data =
[[ -3 -21 -22  15 -61   3  41  19  43 -21  25  31  25]
 [-20  -7 -30  64  33  17  15   9 -19  -9  -2  65  -2]
 [ -8  -6   6 -12 -60  30   5  20  33  33  56  16  56]
 [-56  69   7   8 -11  49 -18  14   5   1  64   8  64]
 [ 18   1  33  -4  -7   1  38  -4 -18  87 -17  -1 -17]
 [  1 -11 -27  13 -60   0  44  15  43 -22  22  32  22]
 [-27   7  -4 -20  12  24 -71   3   8 -30  49 -18  49]
 [ 34   8 -35 -19 -39 -20 -15  11  46 -59   8   9   8]
 [-25 -16   1  31  31  45 -23  10 -29  40  32  38  32]
 [-18   6  40 -31 -45   4  39   5  18  47  19 -37  19]
 [-21   6  41 -31 -41   7  44   2  18  45  17 -32  17]
 [ 20  21 -39  30  45  -9 -45   0 -14 -45 -21  38 -21]
 [ 51  -2  22 -36   8 -19 -22 -15 -16  57 -33 -31 -33]
 [-38  16  34  22  42  21  12  -9 -50  59  -6   0  -6]
 [ 16  -1  27 -64 -23 -14 -10  -9  21   6  -3 -63  -3]]
Read off the last entry, reading row by row.
A: -3
The 1st entry on the diagonal from the top-right corner -> 25
The smallest entry in the last column: -33
The fourth entry, reading row by row -> 15
Read off the 5th entry from the end, reading row by row.
A: 21
The entry in the top-left corner -> -3
Read off the entry just left of the smallest entry.
A: 24
Read off the entry just left of the largest entry.
A: -18
The third entry on the main diagonal -> 6
Read off the entry just right of the centre entry.
A: 11
Read off the entry in the bottom-left corner.
A: 16
The entry at the centre is -15
The entry directly above -41: -45
The last entry in the row that holds the largest entry: -17
The entry just right of -35 is -19
The smallest entry in the first row: -61
Read off the 3rd entry on the diagonal from the top-right corner.
A: 56
Read off the second-last entry, reading row by row.
A: -63
The 4th entry from the end, reading row by row: 6
Read off the entry directly above the smallest entry.
A: 44
The 3rd largest entry: 65
Read off the largest entry in the last column.
A: 64
Read off the bottom entry of the column that holds the smallest entry.
A: -10
The minimum: -71
The first entry of the smallest entry's row is -27
The entry directly above the largest entry is 1
Read off the largest entry in the first row.
A: 43
The largest entry in the first column -> 51
The entry just right of -64 -> -23
The entry directly above -35: -4

-34,20,2,26,-1,88,-8,-88,19,62,-5,-6,-20,4,-25
Which number is the entry just left of -88? -8
Which number is the entry just left of 19? -88

Questions about the grid below.
1) Read off the entry in the top-right corner.
2) Read off the largest entry in the last column.
3) Read off the entry directly below -3.
4) Read off the 3rd entry in reading order.
5) Read off the top-left entry.
6) Read off the smallest entry in the first row.
7) Read off the bottom-right entry.
8) Read off the entry directly above the largest entry.
[[  8 -22  10   0  35   1 -25  -8  29]
 [-30  19 -27   1 -11  30   9  15  -7]
 [ 30  -6  19   1  -8  32 -39   6 -18]
 [ 47  48  35   0 -41 -29  25  23 -30]
 [  8  60   5   0   5 -30  -4  35   7]
 [ 22   6   4   1 -74  61  -8  13 -78]
 [-87  33 -77   1  15  54 -13  31  10]
 [  3 -37  13   0  56 -38  10 -27  59]
 [-19 -24  -3  -1  62 -52  30 -23  71]
 [-30   3 -26   0  -4  11  24   2   2]
 [-11 -72  -2   0  53   8  -8 -40  50]
 [ -2 -35   8   0  56 -19   1 -22  59]
 [ 45   3  30   1 -52  24   5   4 -49]
 [ 34   1  28   0 -24   4  10   0 -18]]
1) 29
2) 71
3) -26
4) 10
5) 8
6) -25
7) -18
8) 59

-147.7  -153.6   -76.7    -7.8     3.4   174.4    53.3   -93.0    83.6    28.2    30.0   -68.1   -54.9   -23.2   -89.8     0.6
The smallest entry: -153.6
The 2nd entry from the right is -89.8
The 1st entry: -147.7
The last entry -> 0.6
The entry just right of the smallest entry: -76.7
The third entry from the right is -23.2
Report the entry just right of the largest entry.
Answer: 53.3
Report the entry just left of 28.2.
Answer: 83.6
The largest entry -> 174.4

Read these off the matrix that follows.
1) The entry directly above -39?
2) The entry in the top-right corner?
3) The last entry in the row that holds the largest entry?
4) The entry directly below the smallest entry?
5) The entry just right of -6?
6) The entry just left of 72?
7) The top-left entry?
8) The entry in the bottom-right corner?
[[-63  73  -1 -17 -52 -16]
 [ 26  -6  -1  -3 -35  55]
 [ 86 -26  -1 -16 -69  12]
 [-37  15   0  35 -39  51]
 [ 45  72  -1 -20 -65  40]
 [-56  -4  -1  29  -8  15]]
1) -69
2) -16
3) 12
4) -39
5) -1
6) 45
7) -63
8) 15

Read these off the grid that follows.
1) Report the bottom entry of the column that holds the smallest entry.
2) Report the 3rd largest entry.
3) Report the third-last entry, reading row by row.
4) Report the top-right entry.
5) Report the entry just right of the smallest entry.
6) Report the first entry of the largest entry's row.
7) Report the fifth entry in reading order.
8) Report the entry just right of the largest entry.
[[ -6  -9  61 -19   0  -5 -56  10  25  -1  -8 -16   2  20  13  25]
 [ 10   6 -38   2   0  41 -85  17 -36  44  -9 -19 -18 -19   3   7]
 [ -6  66  27  65   0  -7 -47  -4  19  -2  -9 -13  -5  12   5  -2]]
1) -47
2) 61
3) 12
4) 25
5) 17
6) -6
7) 0
8) 27

[[ 690  149 -491 -657]
 [ -73  740  379 -688]
 [ 662 -380 -611  993]
 [-966 -719  -16 -543]]
The last entry, reading row by row: -543
Find the first entry, reading row by row.
A: 690
The entry in the top-right corner -> -657
Find the smallest entry in the last column.
A: -688
Find the third-last entry, reading row by row.
A: -719
The 3rd entry on the main diagonal: -611
The smallest entry in the last row -> -966
The largest entry in the last row: -16
Find the fifth entry, reading row by row.
A: -73

A =
-435	-193	-911	-242	-210	-246	362	-585	-522	-395	-88	-38	-35	-421
-418	-638	186	-691	-209	-717	576	-403	145	-773	-129	-26	-58	-12
Find the top-right entry.
Answer: -421
The entry directly above -129 is -88
Find the 1st entry on the main diagonal.
Answer: -435
The entry just left of -522 -> -585
The second largest entry -> 362
The bottom-left entry: -418
Find the largest entry in the last row.
Answer: 576
The entry just right of the largest entry: -403
Find the entry in the bottom-right corner.
Answer: -12
Find the smallest entry in the first row.
Answer: -911
Find the entry just left of the largest entry.
Answer: -717
The second entry on the main diagonal: -638

Questions about the grid below.
1) Read off the 4th-last entry, reading row by row.
2) Read off the 1st entry, reading row by row.
3) Read off the 2nd entry in reading order.
4) Read off the largest entry in the first row.
5) Read off the bottom entry of the column that holds the smallest entry.
6) Read off the entry just right of the largest entry.
7) Read off the smallest entry in the last column.
8) Read off the bottom entry of the column that holds the largest entry.
array([[ -86,   84,  -80,  -67,   35,   86],
       [  31,   40,   58, -101,   61,  -40],
       [  26,   87,   19,   79,   48,  -62],
       [ -23,  -57,  -86,   -3,  102,   -6],
       [ 107,   68,   59,   -9,  -39,   74],
       [  25,   59,   87, -102,  -56,   13],
       [  16,   83,   78,  -33,  100,  -50],
       [  -6,  -97,  -38,  -42,   33,   54],
       [  -6,    4,   74,   46,   87,    2],
       [ -83,  -12,  -72,   -1,  -95,    7],
       [  -9,  -59,   23,  -63,   27,   62],
       [ -48,  -68,  -67,  -40,   80,  -71],
       [ -97,   85,   50,   42,  -69,   98],
       [ -64,  -85,  -11,    7,   68,   57]])
1) -11
2) -86
3) 84
4) 86
5) 7
6) 68
7) -71
8) -64
